In the data rows, the value 128 means zero.
Here are some numbered points:
[186 235 130 117 101 179  59 144 151 129  59 112 176 157 151 135 171 203
 146 117 118 130  93 154  49 117  91  99 134] 0
[146 134 199 201  53 211 141  47 113  99 110  76  77  51 128 121 136 205
 128 163 143  57 121 140  44 135  83  88  19] 1
[145 228 171 105 203 186 112 228 214 149  64 125 183 163  75 132 211 174
  98 119 112 144  68 172   0 115  95 128 159] 2
[146 229 187 121 197 170 116 230 214 162  68 113 174 159  79 133 204 176
 106 121 113 137  62 171   7 113  95 146 162] 3
[148 112 183 120  83  55 143 146  94 117 168 161  56 120 129 173 153 107
 146 123 204 161 177 163 144 114 103 206  78] 4
[ 77  89  80  73  64 141 188 135 116 104 149 181 124  63 188 118 118  46
  67  90 161 204 152 141 183 150 160 204 102] 5
[138 128 129 174  81 149 137 177 170 167 120 107 161 194  81  84 166 145
 149 133 100  68  91 124  85 137 106 104  76] 6
[161 132 113  82 142  94 124 185 113  71 130  92 134 123 135 164 166  74
 155 130  94 165 129 109 164  67 128 179 202] 7
[164 143 191 131 153  71 123 190 150 156 145  80  56  98 130 148 192 131
  43 141 152 172 138 113  62  51 108 157 137] 8
[109 123  77  79 197 132  72 132 172 193  88 147 207  84 188 150 131 163
 120 136 148 142 119 127 129 147 103  84 202] 9
[133 189 195 147 226  98  69 145 121 191  77 114  91 139 111 147 110 181
 111 107 146 154 151 101  89  78 142 136 184] 10
[157 143 144 130 113 179 143 183 168  80 104 122 123 122 104 111 204 112
  20 159 120 104  70 141  87 133  94 184  73] 11
[163 112 180 183 174 100  63  61 142 153 187  86  66  94 102 140  74 190
 133 157 151  58 146 107 136 169 104  59 121] 12
[160  64  86 122  99  92 163  82  58   0 165 111  99 145 178 119 170  54
 113 148 154 162 132 129 206  91  83 173  70] 13
[136 143 113  87 136 146  76 163 109 150 103 128 149 146 153 157 131 218
 101 148  74 177 123 124 181 140 121 161 176] 14
[ 64 130 130 114 225 113  58 114 165 242  96 199 157 117  80 159  65 177
 138 120 155  74 161 117  66 192 134 126 149] 15
[169 112 158 169  63 155  94 122 108 107 113 185  84 165 140 119  90 182
 159 122 126 135 138 151 174 165  70 195  58] 16
[172  65 148 196 108 148  98  19  94  43 179  91  95 116 164 151 108 198
 167 179 147 108 121 159 164 140  27 110  66] 17
[ 81  81 189 215 169 146 175   0  65 125 132 165  75 118 117 105  61 194
 219 115 139 118 179 145 119 125 172  77  89] 18
[154 153 130 103 131  69 103 148 137 130 119 124  87  95 142 135 128  66
 112 107 151 143 157 102 105  55 161  89 182] 19
[ 92 143  73  55 113 126 164 177 143  97 172 154 181 127 138 155 127  25
 116  75 117 197 118 163 170 181 150 203 157] 20
[ 69 119 125 140 216 118  60 115 169 255  94 210 160 121  76 131  56 181
 132 120 153  62 160 106  67 200 141  91 137] 21
[171 176 175 195 159 177 182  69 165  88 158  22  85 117  69  91 117 159
 144 137  91  45  83 143  80 126 116  47 105] 22
[ 91  55  46 130  80  86 169  65 134 159 168 146 134 113 172  87  89  73
 129 127 141  88 139  91 180 135 166  45 112] 23
[131 210  84  11 149 125 101 234 186 147 133 127 216 131 151 144 219 127
  53  99 123 218  87 146 106 151 123 126 207] 24
New points follow, each followed by the number of its nearest point above.
[162 109 147 177 156 124 140 132 105  80  81  68  83 162 128 124 185 154
  78 209 107 123  96 123 157  71  73 151  85] ~ 11
[102 133 137 148 121 121 133 170 134 163 120 107 137 154  82 133 129 134
 135 136  99 109 135 117  87 121 153 106 138] ~ 6
[145 203 206 141 234  85  70 153 129 194  85 106  89 140 112 152 133 195
 104 130 140 159 155 110  87  66 119 146 177] ~ 10
[130 155  59 108  85 191 185  66 108  10 107  86 138 104 176  99 140 112
 114 176  68  88  90 150 164 124 127 111 110] ~ 13
[174 217 140 126  93 186  81 135 146 141  75 108 175 162 145 125 173 208
 149 124 117 118  89 162  34 126  77  86 106] ~ 0
[ 61  68 167 122 170  89 152  99  58 121  79 180 114  92 149 123  65  42
 170 106 201 152 208  86 137  57 187 162 163] ~ 19
[161  71  92 120  88  91 174  90  59   0 166 120  85 154 166 125 165  51
 114 150 157 154 126 131 229  93  95 178  80] ~ 13
[164 188 184 203 181 195 197  56 162  87 159  23 105 101  78  83 138 181
 168 143  94  62  78 144  73 124 137  44 115] ~ 22
[173 114 141 161  43 160 114 128  99  98 123 163  89 176 131 111  90 168
 143 126 124 137 134 152 191 156  72 197  45] ~ 16
[161 135  99  88 141  89 131 183 114  68 111  95 119 124 116 175 164  90
 153 135  85 161 134 110 171  86 141 181 202] ~ 7
[121  99 171 167  62 160 129 114  66  40 109 157 132 187 111 101 108  98
 171 110 134 170 139 146 108 103  96 182  62] ~ 16
[ 81  36  51  97 119  98 166  93 115 126 145 155 136  83 158  80 107  43
 106 152 135  65 138  83 211 150 169  74 138] ~ 23
[143 135 217 153 198  63  48 162 107 195 107 127 102 151  89 159 127 171
 183 100 171 154 177 107  82  89 119 154 187] ~ 10
[127 149  99  99 144 134  62 146 125 161 109 120 156 141 165 152 109 196
 113 150  67 168 131 123 185 134 137 121 202] ~ 14
[100  86  74 157  32  92 165  19  85 128 240 137 107 142 145 104   0  82
 152 105 124 115 166 125 231 220 169 104  57] ~ 23
[ 56  73 178 122 183  80 140 117  79 130  87 172 114  92 144 147  85  62
 167 113 185 155 199 102 133  65 173 169 165] ~ 19
[169 132 173 176 175  85  66  80 138 149 171  97  48 100  97 131  86 172
 116 153 155  67 149 101 117 142 104  54 115] ~ 12
[143  58  95 124  90  77 170  78  50   1 166 130  95 152 160 114 150  49
 120 151 154 158 138 118 215 103  96 172  91] ~ 13
[166 135  96 141   0 107 113 179 186 237 205 138  93 116 117 123 124 150
  61 104 131 120 130 124 134 165 120 119  40] ~ 6
[112 228  95  15 151 134 104 241 181 147 131 133 226 135 132 144 211 114
  56  89 119 210  97 149  97 156 133 150 214] ~ 24
[153  82 106 120 102  87 166  62  58   0 163 115  86 153 180 109 163  47
 115 146 161 167 128 123 216  91  98 165  74] ~ 13
[161 191  83 153 170 187 230  18 133  82  74  65 146 103 192  60 154 125
 129 150 131  45  47 134 157 104 115   0  96] ~ 22
[100 135  66  49 105 115 148 181 145  88 174 163 191 137 142 153 123  14
 122  79 125 193 103 163 190 189 159 191 161] ~ 20
[161 150 134 107 122 171 157 191 169  80 110 118 121 131 109 111 203 110
  38 169 110 104  76 134  85 129 101 171  86] ~ 11
[ 87  48  46 135  80  93 164  71 136 162 152 165 148 117 151  87  80  66
 137 123 145  90 150 108 168 144 161  48 107] ~ 23
[148 151 104  92 136  90 127 130 145 141 119 122 105  74 161 128 128  62
 104 115 153 137 148  91 107  72 168  78 173] ~ 19
[121 140 160 138 117 193  50 135 129 141  58 137 195 175  99 152 117 176
 177 111 126 142 123 157  51 132  69 138 130] ~ 0
